Here is a table of points, one per row:
array([  2.,  41., -51., -52.,  42.,  14.,  24., -11., -14.,  -6.,   1.,  -3.,  16.,  17.,   3.,  -4.,   2.,  -1.,
         9.,  -4., -12.,  76.,  48., -60., -51.,  28., 122., -56.,  57.,  27.,  -1., -19.])
array([  -3.,  -23.,  -25.,   21.,   81.,  -53.,  -91.,   58.,   17.,    5.,   -8.,   -7.,    3.,    1.,    9.,    6.,
         -8.,   -6.,   -4.,   -2.,    9.,  -10.,  -29.,   72., -127.,  -68.,   21.,   36.,  -76.,  -50.,   43.,   31.])
array([  -7.,   -1.,   22.,   29.,   70., -127.,  -20.,   55.,    8.,    8.,   -7.,    0.,    9.,   11.,    2.,    0.,
          5.,   -4.,   -7.,   -4.,    0.,  -12.,   46.,   67.,  -65.,  -64.,   33.,   28.,  -47.,  -42.,   37.,   48.])
array([ 18.,   4., -49., -47.,  44.,  14.,  20.,  -7., -11., -10.,  -1.,   0.,  -8.,  -4., -15., -11.,   8.,   6.,
        16.,   1.,   9.,  52.,  70., -65., -68.,  39.,  64., -41.,  98.,  33.,  12.,  -1.])
array([   0.,    6.,   12.,    8.,   44.,   64., -127.,  -17.,   45.,   -5.,   -3.,    5.,  -12.,   -5.,   10.,    9.,
          5.,    4.,  -13.,   -3.,  -19.,  -18.,   12.,   84.,   -4.,  -60.,   54.,   46.,   76.,  -56.,   21.,   37.])
array([ 10.,  -8.,   8.,  17.,  15.,  -2.,   4.,  18.,  15.,  79., -97., -96.,  58.,  23.,  12.,   9.,  -5.,   0.,
        10.,  10., -27., -25., -42.,   7.,  49.,  34., -65., -52.,  49.,  40.,  86., -74.])
array([  16.,    0.,    2.,   87.,  -63.,  -80.,   67.,   20.,    9.,  -12.,   12.,   -1.,  -14.,  -17.,   15.,   14.,
          5.,    3.,   -8.,    3.,   -3.,   13.,   75.,   56.,  -54.,  -60.,   42.,   20.,  -45., -113.,   50.,  -31.])
array([  10.,   38.,  -56.,  -35.,   15.,   12.,  -10.,    1.,    6.,    9.,   22.,   28.,    3.,    3.,   -4.,    2.,
          8.,    4.,    3.,    0.,   16.,   59.,   85.,  -75.,  -68.,   43., -109.,  -24.,   44.,   35.,   19.,   18.])
array([   7.,   28.,  -11.,  -64.,   23.,   41.,   -7.,  -22.,  -16.,    8.,  -27.,  -17.,   -3.,    8.,   11.,   12.,
        -12.,    6.,    8.,    3.,  -22.,   21.,   73.,  -96.,  -46.,   12.,   47.,  -46., -119.,   15.,  -17.,  -42.])
array([-20.,  -4.,  68., -57., -28.,  11., -13.,   8.,  -1.,  -9.,   6.,   1., -17., -19.,  -4.,   5.,  21.,  13.,
         4.,  13.,  12., 127.,  37., -73., -57.,  34., -95., -45.,  47., -12.,   2.,   5.])
array([ -12.,   -1.,    2.,    8.,  -15.,  -13.,   -1.,    2.,    2.,    2.,   -2.,    0.,    1.,   17.,   16.,   73.,
       -127.,  -51.,   56.,   16.,    9.,  -17.,  -39.,  -43.,   27.,   14.,    0.,   54.,   40.,  -64.,  -75.,   46.])
array([   9.,   -2.,   -2.,   34.,   10.,  -16.,   -3.,   -9.,    1.,  -13.,   69.,  -76., -113.,   71.,   24.,    6.,
          0.,   -4.,  -14.,   -8.,  -11.,  -28.,  -45.,    0.,   45.,   61.,   -1.,  -64.,  -43.,   64.,   40.,   67.])
array([ 10.,  17.,  67., -48., -96.,  49.,   3.,   3., -11.,  -4.,  21.,   5.,  24.,  13.,  -4., -13., -15., -14.,
        -9.,  -7.,   5.,  -1.,  53.,  52., -60.,  27.,  54., -73., -57.,  27.,  20., -11.])
array([  6.,  -9.,  19.,  11., -15., -16.,   9.,  25.,   7.,  17.,   1.,  -7.,   4.,   7.,  52., -99., -94.,  98.,
        25.,  15., -17., -37., -39., -47.,  16.,  20.,  23.,  49.,  48., -58., -69.,  56.])
array([ -10.,    8.,    0.,   49., -116.,  -33.,   65.,   -3.,   19.,    0.,  -31.,  -13.,  -19.,  -10.,    9.,   10.,
          0.,    5.,   14.,    9.,  -10.,   25.,   62.,   79.,  -61.,  -57.,   41.,  102.,  -41.,   20.,   60.,    3.])
array([  -4.,  -15.,   -6.,   32.,    4.,  -15.,    8.,   32.,   69., -112.,  -61.,   49.,   26.,    5.,   -9.,  -10.,
         18.,   18.,   21.,  -11.,  -35.,  -26.,  -29.,   45.,   13.,   74.,  -59.,  -30.,   12.,   36., -118.,  -63.])
array([  0.,  -5., -16.,   3.,  15.,  43., -98., -73.,  91.,  32.,   6., -19.,  -4.,  -8., -12.,  -6.,  16.,  14.,
        23.,   3.,   3.,   8.,  37.,  80.,  71., -77.,   6.,  15.,  35., -45., -94.,  45.])
array([   5.,  -19.,    9.,   16.,   -3.,  -25.,  -13.,  -25.,   10.,   35.,   12.,   17.,   -7.,   -2.,    7.,   -1.,
         59., -114.,  -77.,   76.,    5.,  -18.,  -42.,  -37.,   17.,   -1.,   10.,   59.,   33.,   57.,  -74.,  -95.])
array([  -5.,  -17.,  -12.,   16.,    8.,   -2.,    2.,    9.,    0.,   18.,   39.,   35., -127.,   25.,   58.,   22.,
         13.,    8.,   13.,   11.,    0.,  -15.,  -55.,   -2.,   56.,   54.,   54.,  -63.,  -59.,   44.,   43.,   51.])
array([   1.,    1.,   -3.,   20.,   20.,   12.,   12.,   52., -127.,  -18.,   69.,   28.,   -1.,   -2.,  -17.,  -11.,
        -13.,    6.,   46.,   14.,   -6.,   -4.,  -17.,   63.,   40.,  -66.,  -51.,   56.,   23.,   69.,  -59.,  -98.])
array([  -2.,  -22.,   -4.,   -3.,    5.,   22.,   12.,   10.,    1.,  -10.,   13.,   11.,   46.,   10., -127.,   37.,
         45.,   22.,  -11.,    6.,  -18.,  -16.,  -39.,  -30.,   51.,   42.,   46.,   73.,  -58.,  -84.,   61.,   33.])
array([ -11.,   -3.,   -6.,   20.,    5.,   -7.,   -2.,    2.,   -5.,   10.,   18.,   66.,  -18., -127.,   29.,   17.,
          2.,   -9.,    0.,   -4.,  -10.,  -33.,  -48.,  -13.,   52.,   37.,   46.,  -76.,  -52.,   40.,   47.,   52.])
array([   0.,    1.,    8.,    2.,   33.,   45.,   69., -127.,   -8.,   52.,   16.,    9.,   -4.,   -2.,   -4.,    5.,
          6.,    6.,   -1.,   -1.,   -5.,  -22.,  -24.,   74.,    7.,  -70.,  -84.,   24.,   27.,  -50.,  -58.,   54.])
array([  -3.,   -8.,  -19.,  -23.,   -2.,   15.,   62.,  -49., -127.,   56.,    3.,    0.,    0.,   -4.,    4.,    4.,
         25.,   11.,  -21.,  -19.,  -12.,  -18.,  -15.,   94.,   29.,  -47.,  -73.,    3.,   41.,  -75.,  -73.,   71.])
array([ -19.,  -14.,   -9.,   22.,   -8.,  -19.,  -15.,  -13.,   13.,   52.,   37., -127.,   23.,   24.,   -1.,   -1.,
         -7.,    2.,   27.,    8.,   -4.,  -50.,  -38.,    3.,   29.,   56.,  -68.,  -66.,   53.,   11.,   81., -101.])
array([   5.,   -4.,    4.,    8.,  -17.,    5.,   11.,   34.,    1.,  -12.,  -13.,  -19.,    4.,    2.,   39.,   67.,
        -11., -127.,   56.,    7.,   10.,  -31.,  -32.,  -50.,   27.,    8.,  -10.,   46.,   48.,  -80.,  -75.,   67.])
array([   1.,   15.,   -4.,    5.,   -7.,   -1.,   -1.,    1.,   -8.,   -2.,  -11.,    8.,   28.,   58., -127.,  -77.,
         79.,    2.,   23.,   -3.,    7.,  -19.,  -53.,  -46.,   46.,    2.,   41.,   46.,  -65.,  -63.,   46.,   45.])
array([  -5.,   23.,   36., -101.,   13.,   43.,   11.,  -18.,   -6.,   -2.,   -1.,   -5.,    8.,    1.,   23.,    8.,
         -5.,   -1.,   10.,   -1.,    7.,    5.,   76.,  -13.,  -45.,   76.,   51.,  -11.,  -89.,   22.,   15.,  -35.])
array([   3.,  -12.,    7.,   16.,   -6.,  -13.,   -9.,  -14.,    9.,   21.,    2.,    9.,  -10.,   -2.,    9.,   17.,
         12.,   64.,  -40., -127.,   46.,   18.,  -49.,  -38.,   35.,  -18.,   -1.,   46.,   20.,   42.,   -9.,  -96.])
array([  -3.,   -3.,   -5.,   17.,    3.,  -15.,   -1.,   -1.,   45.,  -44., -127.,   82.,   23.,   21.,   -7.,   -5.,
        -14.,   -3.,    8.,    8.,   11.,  -39.,  -35.,   31.,   38.,   52.,  -65.,  -84.,   45.,   14.,   24.,  -79.])
array([ -10.,  -29.,   61.,    5., -109.,   49.,   31.,   10.,    6.,    8.,   -9.,    3.,   19.,   25.,  -13.,  -14.,
        -13.,  -11.,    2.,   -4.,    8.,   -9.,   75.,   36.,  -59.,  -55.,   48.,  -50.,  -47.,   79.,   30.,   21.])
array([ -11.,    3.,   -1.,   21.,   -4.,   -5.,    2.,   15.,    6.,    9.,   -4.,  -17.,   -1.,   -2.,    3.,   19.,
         52.,    8., -127.,   42.,   71.,  -28.,  -31.,  -32.,   23.,   -6.,    9.,   27.,   34.,   36.,  -91.,  -67.])
array([   0.,    1.,   -3.,  -29.,    9.,    7.,   24.,   62.,  -34., -127.,   54.,   17.,   -6.,   -4.,   -3.,    5.,
         -4.,   13.,   19.,    9.,  -23.,  -31.,  -32.,   13.,   42., -124.,  -63.,   42.,   33.,   60.,  -38.,  -77.])
array([  -5.,  -11.,  -12.,    4.,    2.,   16.,    0.,   -8.,   -7.,  -23.,   -4.,   12.,   29.,   45.,   76., -127.,
        -22.,   39.,   -3.,    9.,    6.,   -7.,  -39.,  -45.,   54.,    0.,   -6.,   65.,  -43.,  -69.,   56.,   43.])
array([  24.,   34.,  -25.,  -39.,   17.,   18.,   -2.,   18.,   12.,    5.,   10.,    7.,   -6.,  -13.,  -17.,   -9.,
        -11.,   -4.,  -17.,   -1.,    2.,  101.,   74.,  -63.,  -54.,   41., -109.,  -26.,   35.,   30.,    9.,   20.])
array([   4.,   -8.,   -6.,   26.,    8.,  -10.,   -4.,  -16.,   -8.,  -10.,   10.,   30.,   80., -127.,  -23.,   69.,
          8.,   17.,    3.,    8.,   -1.,  -15.,  -52.,  -24.,   53.,   20.,   48.,  -29.,  -59.,   59.,   47.,   77.])
There is one direction along which these points spread out most. Take the direction at right angles to it along which they spread out most. Then take the direction at right angles to both along which they spread out most. Go by this last direction. How many in every 100 of the points above lie lower along it than each point below? Round to a whole number. More than half of the points above lie lower than the first one.
array([   1.,   15.,   -4.,    5.,   -7.,   -1.,   -1.,    1.,   -8.,   -2.,  -11.,    8.,   28.,   58., -127.,  -77.,
         79.,    2.,   23.,   -3.,    7.,  -19.,  -53.,  -46.,   46.,    2.,   41.,   46.,  -65.,  -63.,   46.,   45.]) -> 14
array([   0.,    1.,   -3.,  -29.,    9.,    7.,   24.,   62.,  -34., -127.,   54.,   17.,   -6.,   -4.,   -3.,    5.,
         -4.,   13.,   19.,    9.,  -23.,  -31.,  -32.,   13.,   42., -124.,  -63.,   42.,   33.,   60.,  -38.,  -77.]) -> 69
array([  -5.,   23.,   36., -101.,   13.,   43.,   11.,  -18.,   -6.,   -2.,   -1.,   -5.,    8.,    1.,   23.,    8.,
         -5.,   -1.,   10.,   -1.,    7.,    5.,   76.,  -13.,  -45.,   76.,   51.,  -11.,  -89.,   22.,   15.,  -35.]) -> 47
array([   3.,  -12.,    7.,   16.,   -6.,  -13.,   -9.,  -14.,    9.,   21.,    2.,    9.,  -10.,   -2.,    9.,   17.,
         12.,   64.,  -40., -127.,   46.,   18.,  -49.,  -38.,   35.,  -18.,   -1.,   46.,   20.,   42.,   -9.,  -96.]) -> 28
array([-20.,  -4.,  68., -57., -28.,  11., -13.,   8.,  -1.,  -9.,   6.,   1., -17., -19.,  -4.,   5.,  21.,  13.,
         4.,  13.,  12., 127.,  37., -73., -57.,  34., -95., -45.,  47., -12.,   2.,   5.]) -> 94
array([   5.,  -19.,    9.,   16.,   -3.,  -25.,  -13.,  -25.,   10.,   35.,   12.,   17.,   -7.,   -2.,    7.,   -1.,
         59., -114.,  -77.,   76.,    5.,  -18.,  -42.,  -37.,   17.,   -1.,   10.,   59.,   33.,   57.,  -74.,  -95.]) -> 36
array([   7.,   28.,  -11.,  -64.,   23.,   41.,   -7.,  -22.,  -16.,    8.,  -27.,  -17.,   -3.,    8.,   11.,   12.,
        -12.,    6.,    8.,    3.,  -22.,   21.,   73.,  -96.,  -46.,   12.,   47.,  -46., -119.,   15.,  -17.,  -42.]) -> 50
array([ -19.,  -14.,   -9.,   22.,   -8.,  -19.,  -15.,  -13.,   13.,   52.,   37., -127.,   23.,   24.,   -1.,   -1.,
         -7.,    2.,   27.,    8.,   -4.,  -50.,  -38.,    3.,   29.,   56.,  -68.,  -66.,   53.,   11.,   81., -101.]) -> 19
array([  16.,    0.,    2.,   87.,  -63.,  -80.,   67.,   20.,    9.,  -12.,   12.,   -1.,  -14.,  -17.,   15.,   14.,
          5.,    3.,   -8.,    3.,   -3.,   13.,   75.,   56.,  -54.,  -60.,   42.,   20.,  -45., -113.,   50.,  -31.]) -> 78
array([ -12.,   -1.,    2.,    8.,  -15.,  -13.,   -1.,    2.,    2.,    2.,   -2.,    0.,    1.,   17.,   16.,   73.,
       -127.,  -51.,   56.,   16.,    9.,  -17.,  -39.,  -43.,   27.,   14.,    0.,   54.,   40.,  -64.,  -75.,   46.]) -> 42
array([  6.,  -9.,  19.,  11., -15., -16.,   9.,  25.,   7.,  17.,   1.,  -7.,   4.,   7.,  52., -99., -94.,  98.,
        25.,  15., -17., -37., -39., -47.,  16.,  20.,  23.,  49.,  48., -58., -69.,  56.]) -> 33
array([   0.,    6.,   12.,    8.,   44.,   64., -127.,  -17.,   45.,   -5.,   -3.,    5.,  -12.,   -5.,   10.,    9.,
          5.,    4.,  -13.,   -3.,  -19.,  -18.,   12.,   84.,   -4.,  -60.,   54.,   46.,   76.,  -56.,   21.,   37.]) -> 67
array([  -3.,   -3.,   -5.,   17.,    3.,  -15.,   -1.,   -1.,   45.,  -44., -127.,   82.,   23.,   21.,   -7.,   -5.,
        -14.,   -3.,    8.,    8.,   11.,  -39.,  -35.,   31.,   38.,   52.,  -65.,  -84.,   45.,   14.,   24.,  -79.]) -> 22
